Each path below is one point turned by a fixed rotation once a step. After each direction that follows a path, write how fast that rotation turns it, in degrees a step (0 if it stays still).
Each turn is a multiple of 5 degrees from 10 to 175, or 0.
Each row of a path follows its step; steps can be skipped.

step 0: [-14.2 -30.3 -35.3  15.6 -33.2  41.4   0.0  19.7  21.2 -13.5 -22.6   7.6
   7.2  25.9  -1.5   9.4 -48.7   0.1 -30.7 -19.9  10.2 -11.5   0.7  38.2
   1.2 -23.5  14.2 -25.6]
step 1: [  3.7 -17.6 -12.1  12.8 -27.2  11.1  14.6  45.4   6.2   0.6 -30.2 -33.3
   9.8   5.9 -27.0   6.7 -29.4 -13.1  27.6   9.1 -46.1  26.6 -11.1  33.4
  33.6   6.2 -20.5  19.2]
step 2: [-22.8 -42.1  -5.7 -23.9 -18.4   4.7  13.5   4.1  13.4  11.8   1.3  -3.0
 -25.6  -8.9 -21.8 -21.8 -53.1 -45.3 -10.5  -1.8  13.2 -17.0 -21.9  52.0
 -20.5   0.6 -16.3  -2.5]
step 3: [ -3.7 -47.7 -40.8 -11.1 -21.0  44.5  11.0   5.9  15.3  -9.3  19.1 -30.2
  14.9  13.6 -27.0  19.9 -31.1  -4.2   6.5  27.3 -16.2  41.0 -22.6 -16.0
 -13.0  15.3   3.2 -11.4]
step 4: [-25.8 -22.6  14.9  -4.2 -38.2  13.8  24.4   5.8   5.5 -17.1 -22.8 -37.0
 -18.6 -48.1   7.5  15.4 -16.1  -4.0   0.8  19.2 -15.3   7.7   8.5  43.7
 -18.2  13.6 -25.5 -43.6]
step 5: [-36.5  -8.6 -31.6 -48.3   9.4  21.6   7.8  16.9  -9.6  -8.6 -17.0   0.3
 -26.2  -0.8 -29.9  -9.4 -27.6  16.7   5.4 -14.7 -35.7  30.2 -41.1   0.3
 -37.6  -8.7 -10.8 -24.4]
step 6: [-49.8 -11.7 -31.1  -8.0 -34.1  17.3  21.2  24.9 -22.6   8.2  18.5  -0.9
  -4.7 -24.5   9.9  58.0 -32.7 -12.5  -2.5   3.0 -12.8  -0.5   1.9   7.2
  17.9 -14.9  15.3 -34.0]
step 7: [-17.8  -8.0  12.2  -6.7  10.0  12.4  -6.3  24.9 -42.5 -22.7  -2.1  -7.1
  17.6 -47.0 -27.0   2.4  -9.3  -6.8   9.2  18.0 -41.1  20.0 -54.8  38.4
  -4.9   4.0   9.1  -0.6]
step 8: [-11.0   1.0  -9.0 -29.7 -20.6  38.5 -43.3   7.5 -14.8  12.5   8.4  25.5
 -11.9 -40.2 -15.6   2.2 -60.1 -10.5 -38.0   7.7  -4.3  -1.9  -4.2   3.0
  -1.2  -7.3  -2.2 -30.4]
step 9: [  7.3   5.7  -8.2  32.1  -4.1  16.6  20.0  10.4  12.2   9.7 -15.4  -3.9
  24.3 -38.9 -36.0  22.3 -27.9 -10.2 -11.0  16.5 -40.5  48.5 -20.2 -10.5
   6.2 -17.7  33.8 -31.0]
step 10: [-13.9 -22.1  34.9  -1.9 -26.7  17.0 -34.7   3.2  -8.2 -15.5 -42.1  12.2
 -12.8 -20.0   1.8   3.3 -21.0 -35.3 -17.9 -30.0 -11.8  24.3 -10.3  44.3
   4.2 -31.5   9.8 -33.7]
Speeds:
[ -1.3  -4.3  12.7  -6.8   6.7  -7.1  -4.7   3.3  -0.7   4.2 -11.2  -4.3
   3.4 -13.8  13.1 -13.9   8.1 -10.8   8.4  -4.9  -8.3   2.5  -2.3  13.2
  -7.5   3.1  -1.4   4.7]
130
[ -7.9  -9.3   5.9   3.9 -13.3   4.3  -2.7  -4.4  -7.7   5.2   2.1  -7.3
  -0.6   1.8   7.1  -0.7  11.6   1.8  -6.0  -0.9  14.6   4.5 -22.1  -2.8
   5.9   5.5   9.9   4.0]
95
[  1.1  -4.7  10.6   6.3   0.1  12.9  -6.0   4.3  -0.1 -25.9  -1.9   1.0
  10.9   2.0   0.5  14.9   9.5  -1.6  10.2   0.6   3.3  -0.7   4.8   7.4
   1.6   1.4   0.6  -0.9]
115
[ -7.2   5.9  -5.2  13.3   9.3   8.9  12.7  -8.0   4.7   1.5  -4.5   4.4
  14.1  -4.8  -8.4  -3.3  -0.6  10.8   4.5  -2.9  -4.2   1.2 -11.2   1.2
 -12.3   4.5   2.2  13.8]
175

step 0: [ 13.3  35.3  -1.2 -12.0   8.9   3.8 -12.0 -22.3  22.9  -6.9 -20.1  -3.7
 -10.0  -9.5 -24.3 -26.4 -16.0 -42.0  32.7  46.5  -4.5  11.4  -2.6 -15.0
 -26.4   2.3 -42.8  13.9]
step 1: [-42.4  20.5   4.1  33.2  23.6  -2.0  12.6   1.4  -5.7  -1.1   1.3  12.5
 -33.9  17.1 -25.9  -4.9 -32.2 -13.4  19.2  17.7   0.1 -22.8  18.8  -9.7
  16.4 -49.2  18.0  17.9]
step 2: [-13.9  39.4  23.4  11.1 -24.7  21.0 -30.0 -16.5  30.7  16.8  28.9   0.6
 -12.9   5.5 -23.4  11.9   7.3 -31.4  20.5   0.1 -42.7  34.2  18.6   6.5
   1.0  -4.7   3.4 -19.8]
step 3: [-47.9 -30.2  19.6   2.8 -16.7  16.3 -17.4  14.2 -21.6  32.4 -16.5  10.6
 -32.9  -3.6   7.2  28.7  25.0  16.5  50.2  12.6 -12.1 -21.1  19.1  -8.2
  10.7  -8.8   5.8   5.5]
step 4: [  6.1   5.2 -15.0  -1.3 -14.0   8.6 -15.6  -2.9  19.3  20.0 -11.5  21.9
 -14.6 -52.1 -32.5 -15.3  13.4  19.7   4.7   0.8 -28.1   2.5  32.5 -13.9
  -0.7   7.4 -49.8 -36.9]
step 5: [-45.1  -2.3  -6.7  -5.3  29.6 -20.3  39.1  12.9   4.3  18.6 -27.7  38.6
 -13.6 -11.6 -12.6  21.2  -0.5   3.3  38.6 -29.4  23.7   6.7  -8.0  -2.2
  -8.0 -18.8 -32.3  -2.9]
step 6: [  8.8  48.3 -33.3  18.0  30.1  11.0  -6.5  41.1  17.9  28.8  -6.9  19.2
 -11.8   3.2 -10.1   1.5 -17.8 -21.3  -2.3  -2.6 -38.2  22.9  -6.1 -10.1
 -24.4  29.3 -20.6   0.0]
step 7: [ -9.7   4.1  -6.4  32.4 -10.9 -14.4  30.1  -8.1 -21.2   4.2 -18.0  21.1
 -30.3   6.2  -5.5  32.0  18.8 -46.8  18.9  -3.6  -2.8 -14.0   8.6 -30.1
 -31.9  -2.0  10.9  42.9]
step 8: [ 27.3  46.5  31.9  -0.8 -15.6  13.3  -9.7  20.0   4.0  18.0 -19.4  23.3
 -23.2  22.7 -38.1 -25.7  28.6 -11.6 -16.0  17.2 -14.5  -5.8  38.3  11.6
  -4.2   0.5  -9.6  15.1]
step 9: [-55.6  13.2  -5.6  -8.4 -41.6   2.5  30.2   7.6  -8.5 -21.2   1.5  -1.4
 -31.3  -3.4 -12.6  16.5  17.0   2.2   7.4 -29.0 -14.7 -14.9  27.7  32.8
  13.6 -18.6  -9.8  27.7]
step 10: [ 15.5  21.1   7.0 -20.9 -15.4  16.7  -3.1  28.4 -42.9  33.6  12.2   3.3
   4.9   8.0 -24.2  28.2  -5.0  24.5   0.4 -18.2 -36.2  33.7  27.1  14.2
  -2.7  -0.9 -29.5 -25.8]
Speeds:
[ -0.7   9.1  -2.4   7.6   3.9  -5.9  10.8  -1.1   0.4   6.5  -0.8 -11.7
 -13.4  10.3   2.7 -10.5  -1.5 -21.2  -8.0   9.4  10.9   3.4  -1.7  -5.2
  -4.3   3.2   3.5   0.3]
55
[-10.3  -7.8  -4.8  -4.8   1.8 -15.8  -8.0 -13.9  -3.4   5.1  -0.1   4.9
  -5.8  -2.9   1.9   6.0   5.4 -10.1  -9.8   0.4  -6.9  -4.5 -13.6  10.2
   7.6  -5.1  -7.2  10.7]
175
[  9.8  -1.3  16.6  -5.2  -3.7  -5.5   4.9 -13.4  -4.3   7.7   5.9   7.9
   8.6   2.3  -6.7   6.7   6.0  -8.8   4.4  -8.2  10.6  14.9  -1.2  -2.9
  -6.8  -8.2  -2.6  -7.1]
135
[  5.8  -0.9   6.8  -3.8   4.8  -3.1   3.3  -5.3  -0.6  -7.3 -10.5  11.7
  -0.7   4.2  -2.5  -8.9 -17.8  -9.4   5.6  -8.2 -17.2  -4.6  -8.1  -4.3
  -4.0   4.5  14.0   1.4]
60
[ -5.4 -13.1   5.9 -11.5  -5.9  -1.7   9.3  -1.9  -2.3   8.0  -4.8  -9.9
 -11.2  -1.4  -0.5  -0.4  -1.0   1.9  -1.7  -4.3  -6.5   2.4   6.8   3.0
  13.9  11.9   0.4 -20.7]
55
[  6.8   8.1   0.1  -4.4  -6.1  -3.7   9.5   8.7 -19.2 -12.3  -7.1  -3.4
   2.3   7.6  -1.6   4.1   8.9   2.5 -15.8 -11.0  -2.4  -2.2  -1.5   9.9
  -7.7   6.5  -3.7   3.2]
20
